M =
[[ -6 -19 -16  -3 -14   2 -17  -1]
 [ -7   5   5  13  22  10   3 -12]
 [ -7  -1   3  -7 -11   5  -2  21]
 [ -1  10  10  13  15   7   4 -11]
 [ -8  -2   2 -16 -12   3   1  25]
 [ -2  10  14  15  14   3   4  -9]
 [-11  -4   1 -19 -19  -3  -3  27]
 [ -1   9  16  16  11   2  12  -8]
 [-13 -13   0 -29 -29   7  -4  28]
 [  0  11  18  12  13   4  12  -9]
 [ -8 -11  -6 -30 -39  -9  -6  20]
 [ -3   9  18  13  15   8   7 -10]]
M[0][0]: -6
M[0]: [-6, -19, -16, -3, -14, 2, -17, -1]
M[8][1]: -13
M[:, 2]: [-16, 5, 3, 10, 2, 14, 1, 16, 0, 18, -6, 18]
M[9][1]: 11
M[8][0]: -13
M[5][5]: 3
M[10][2]: -6
M[0][5]: 2
M[3]: [-1, 10, 10, 13, 15, 7, 4, -11]
M[5][7]: -9
M[5]: [-2, 10, 14, 15, 14, 3, 4, -9]
M[:, 5]: [2, 10, 5, 7, 3, 3, -3, 2, 7, 4, -9, 8]
M[2][6]: -2
M[11][1]: 9
M[9][2]: 18
M[3][3]: 13
M[3][4]: 15
M[1][1]: 5
M[4][3]: -16
M[6][5]: -3
M[4][5]: 3
M[0][2]: -16
M[7][0]: -1
M[0][6]: -17
M[0][7]: -1
M[9][7]: -9
M[2]: [-7, -1, 3, -7, -11, 5, -2, 21]
M[10]: [-8, -11, -6, -30, -39, -9, -6, 20]
M[6][6]: -3
M[5][1]: 10
M[8][5]: 7
M[:, 0]: [-6, -7, -7, -1, -8, -2, -11, -1, -13, 0, -8, -3]
M[7][3]: 16

A =
[[5131 5930 3550 7451 2999 5069 6882 4426 4261 5768 4581 4423 5168 2568]
 [2629 5894 4960 5794 3465 4889 3759 4793 1168 5928 4215 5084 6239 5505]
 [2555 3600 6393 4220 6644 5739 1968 4139 6545 4635 5983 5558 3783 5285]
 [6742 4197 3251 5052 6581 7264 5416 6538 1944 5180 3800 3833 4382 4480]
 [6154 4372 4471 5249 1992 4904 4008 6507 3540 3451 3867 4488 7085 4632]
 [4357 6504 5150 6753 4834 4116 4678 3291 4994 5090 2874 4920 4224 6292]
 [5137 4000 4875 3458 4280 3690 8065 5312 5012 5249 3582 5056 3238 6848]
 [4923 5815 5659 3672 4753 2760 3277 2373 4670 5424 7324 5724 5676 6185]
 [6100 6025 5811 5421 3523 4056 5110 6385 4933 4174 2571 5056 6500 8262]]
Indices start at 0.
(0, 0) -> 5131
(5, 9) -> 5090
(0, 11) -> 4423
(7, 6) -> 3277
(5, 10) -> 2874
(0, 1) -> 5930
(8, 11) -> 5056
(2, 13) -> 5285
(1, 0) -> 2629
(7, 7) -> 2373
(6, 7) -> 5312
(6, 4) -> 4280
(2, 1) -> 3600
(1, 4) -> 3465
(2, 8) -> 6545
(5, 12) -> 4224
(2, 4) -> 6644
(4, 12) -> 7085
(1, 8) -> 1168
(3, 0) -> 6742
(5, 13) -> 6292
(6, 8) -> 5012
(6, 5) -> 3690
(2, 3) -> 4220
(6, 1) -> 4000
(5, 8) -> 4994
(5, 7) -> 3291
(5, 5) -> 4116
(4, 10) -> 3867
(4, 6) -> 4008
(6, 13) -> 6848
(7, 12) -> 5676
(7, 9) -> 5424
(1, 6) -> 3759
(7, 8) -> 4670

x =
4	4	5	4	4	4	5	5	4	4
4	4	5	4	4	4	5	5	4	4
5	5	4	4	4	5	5	4	4	5
5	4	4	4	4	4	4	4	4	4
6	6	5	7	5	6	5	5	5	7
6	6	5	6	5	5	6	6	5	6
4	4	3	3	4	6	3	3	4	4
5	5	5	4	4	4	5	5	4	5
4	3	4	1	3	3	5	4	4	3
5	5	4	5	5	6	4	4	5	6
4	4	4	4	4	4	5	5	4	4
5	5	4	4	3	4	5	5	4	5
4	3	5	2	3	2	6	5	4	3
5	4	5	4	4	4	5	5	4	4
6	4	2	1	2	6	3	2	4	6
Rows and columns are counted from 0.
(0, 0) = 4
(7, 7) = 5
(5, 9) = 6
(0, 6) = 5
(0, 4) = 4
(8, 3) = 1
(3, 4) = 4
(12, 9) = 3
(1, 1) = 4
(4, 2) = 5
(6, 2) = 3
(3, 1) = 4
(13, 9) = 4
(11, 4) = 3
(11, 3) = 4
(1, 3) = 4
(9, 9) = 6
(11, 5) = 4
(12, 8) = 4
(5, 3) = 6
(6, 4) = 4
(1, 5) = 4
(10, 7) = 5
(5, 4) = 5
(3, 7) = 4
(0, 7) = 5
(8, 6) = 5
(2, 1) = 5
(2, 7) = 4
(8, 5) = 3
(3, 2) = 4
(4, 5) = 6
(5, 0) = 6
(5, 5) = 5
(5, 8) = 5
(14, 7) = 2

m = ((-0.09, 0.06, 0.10, 0.01, -0.15, -0.09), (0.01, -0.01, -0.05, 0.13, -0.10, -0.09), (-0.05, -0.10, -0.08, 0.08, -0.05, 0.06))
m[0][0] => -0.09
m[0][4] => -0.15
m[0][1] => 0.06
m[2][4] => -0.05
m[2][5] => 0.06
m[2][3] => 0.08
m[0] => [-0.09, 0.06, 0.10, 0.01, -0.15, -0.09]
m[1][2] => -0.05
m[:, 3] => [0.01, 0.13, 0.08]
m[:, 5] => [-0.09, -0.09, 0.06]
m[2][0] => -0.05

W =
[[6013 6472 5129 6930 5318]
 [8402 9312 2956 9007 3092]
 [3914 3389 7284 6261 5831]
 [8395 4683 9219 2786 9287]]
Rows and columns are counted from 0.
row 0 col 0 => 6013
row 2 col 2 => 7284
row 0 col 4 => 5318
row 0 col 2 => 5129
row 3 col 2 => 9219
row 2 col 0 => 3914
row 3 col 3 => 2786
row 3 col 4 => 9287
row 2 col 1 => 3389
row 3 col 0 => 8395

B = [35 48 49 52 39 52 20 32 49 75 27 34 77]
B[0] -> 35
B[8] -> 49
